In the rows, zero is written as 128.
Each path below is one point turned by a fixed rotation once a step. After each direction that follows a path, write how fast that rotation turns it, in degrees each step (0 if it stays still).
Each turn is a multiple of 5 degrees from 10 to 175, or 0.
Path 1:
[133 129 121 123 128 133 121 132 112]
[121 124 129 126 117 133 128 139 138]
[127 134 123 129 138 126 112 131 126]
[129 111 125 134 128 137 131 133 129]
[111 131 125 121 136 128 126 126 130]
[140 127 127 128 139 137 132 131 136]
[120 120 130 124 134 116 135 133 123]
[133 136 124 117 131 141 133 130 121]
[129 126 134 122 125 121 129 142 138]
[132 132 121 127 132 127 121 134 112]
[124 119 130 125 116 138 127 136 131]
[120 136 120 128 135 124 116 132 131]
[135 115 128 135 133 138 126 132 128]
[111 123 121 121 132 125 130 126 129]
[134 134 129 127 139 142 131 129 134]
[127 117 130 123 135 115 134 134 131]
[129 136 123 122 132 136 135 131 114]
[130 125 135 117 121 129 128 138 138]
Directions:
[130 136 130 126 129 128 125 129 138] | 115
[133 133 131 122 125 124 133 132 124] | 40
[128 130 120 122 130 123 123 123 126] | 160
Path 2:
[142 125 125 131 115 120 130 124 120]
[124 143 137 130 122 136 137 124 129]
[115 119 127 112 130 131 131 127 130]
[144 115 126 129 124 128 127 130 137]
[131 132 138 135 115 122 135 128 118]
[118 134 125 123 126 141 137 120 129]
[128 117 132 114 131 122 127 127 141]
[143 122 128 130 115 130 128 136 122]
[121 132 138 140 122 132 139 122 124]
[120 127 121 112 127 129 131 116 132]
[140 123 133 122 125 129 126 137 140]
[129 120 134 134 118 129 135 134 114]
[122 130 126 132 125 136 136 110 131]
[127 130 131 111 124 119 127 127 138]
[138 122 129 126 123 138 132 143 127]
[124 118 136 139 126 128 136 120 121]
[126 134 121 120 119 128 128 112 133]
[129 131 135 118 126 127 133 141 141]
Directions:
[122 121 124 130 134 130 133 124 127] | 110
[136 125 125 130 130 124 135 134 127] | 100
[128 134 129 118 134 130 132 129 130] | 95
Path 3:
[117 125 135 125 121 119 137 131 124]
[130 129 130 132 139 116 135 131 136]
[111 131 131 134 130 126 125 124 132]
[122 126 130 126 124 115 133 140 125]
[125 125 130 131 141 118 135 121 130]
[115 133 137 134 123 126 130 131 136]
[123 127 123 128 133 113 126 138 125]
[118 122 133 131 133 122 137 118 126]
[124 134 136 131 127 120 132 137 140]
[116 130 121 132 138 118 124 129 125]
[118 121 138 129 123 121 137 128 125]
[129 134 132 128 137 116 134 132 138]
[111 130 126 138 131 125 126 126 128]
[122 122 135 125 123 114 131 137 127]
[125 131 128 130 141 118 137 122 132]
[113 129 135 138 124 128 127 131 134]
[123 127 126 122 130 112 127 137 126]
[121 125 131 134 135 123 140 120 127]
Directions:
[132 133 133 131 131 131 131 125 137] | 110
[121 129 130 132 129 118 131 128 130] | 0
[127 127 130 134 120 132 135 133 127] | 145
Path 4:
[134 133 125 123 129 127 122 123 112]
[129 134 123 121 125 128 118 130 114]
[129 128 120 123 120 128 121 134 115]
[135 123 122 128 124 132 125 133 113]
[136 129 125 130 131 134 126 132 112]
[133 136 122 127 133 134 125 136 117]
[132 133 117 124 127 133 127 139 121]
[137 127 115 125 125 132 132 136 122]
[141 129 117 127 131 131 134 129 120]
[139 137 119 124 135 130 130 127 121]
[135 139 116 119 129 127 127 128 123]
[134 132 114 119 122 125 128 127 124]
[138 126 118 122 123 125 129 122 120]
[137 131 123 123 129 126 125 119 115]
[132 136 124 121 128 127 120 125 115]
[129 132 121 120 122 126 120 130 116]
[132 125 121 124 120 128 123 131 114]
[135 124 124 129 126 131 125 130 111]
Directions:
[122 132 124 123 123 126 125 134 132] | 80
[120 123 132 128 133 125 132 128 133] | 0
[126 126 130 133 129 134 127 138 125] | 25
Path 5:
[132 125 144 127 122 117 139 132 125]
[134 134 133 129 114 141 120 120 125]
[138 116 116 124 131 124 118 126 119]
[124 117 129 123 121 127 144 139 126]
[121 139 127 138 113 133 121 131 121]
[133 119 131 131 127 112 114 126 127]
[132 123 144 114 121 131 134 132 127]
[137 136 122 133 121 139 128 126 113]
[130 111 117 133 122 119 126 125 129]
[116 123 133 117 119 130 127 142 130]
[131 139 133 137 125 124 122 135 112]
[137 117 135 132 120 118 127 115 130]
[130 125 128 109 119 140 124 131 127]
[134 127 118 135 131 129 131 139 110]
[121 117 129 138 114 120 134 124 131]
[122 134 132 118 116 129 112 134 130]
[141 126 136 131 135 122 124 135 114]
[132 119 133 128 116 131 140 115 125]
Directions:
[138 128 131 123 130 132 129 121 127] | 70
[129 132 127 136 122 128 132 121 128] | 110
Path 6:
[135 121 119 122 123 132 114 140 132]
[135 136 109 124 131 126 128 131 125]
[133 123 119 129 138 129 145 120 127]
[133 110 131 123 127 135 133 124 137]
[135 124 123 119 117 134 121 139 137]
[135 135 110 129 129 128 129 140 125]
[134 120 117 131 142 128 136 122 122]
[134 114 128 118 129 134 131 116 136]
[134 127 124 120 115 134 130 135 141]
[134 127 115 133 127 128 131 146 126]
[134 119 117 127 143 129 127 127 119]
[135 123 122 116 132 135 130 113 134]
[133 126 123 126 116 133 137 128 143]
[134 118 121 133 124 127 131 146 129]
[134 121 117 121 139 130 121 134 118]
[136 132 118 119 135 137 130 114 130]
[133 124 122 132 122 132 141 122 142]
[133 111 124 130 122 125 130 140 133]
Directions:
[117 129 129 130 124 130 127 126 123] | 0
[128 120 131 123 130 127 119 126 127] | 100
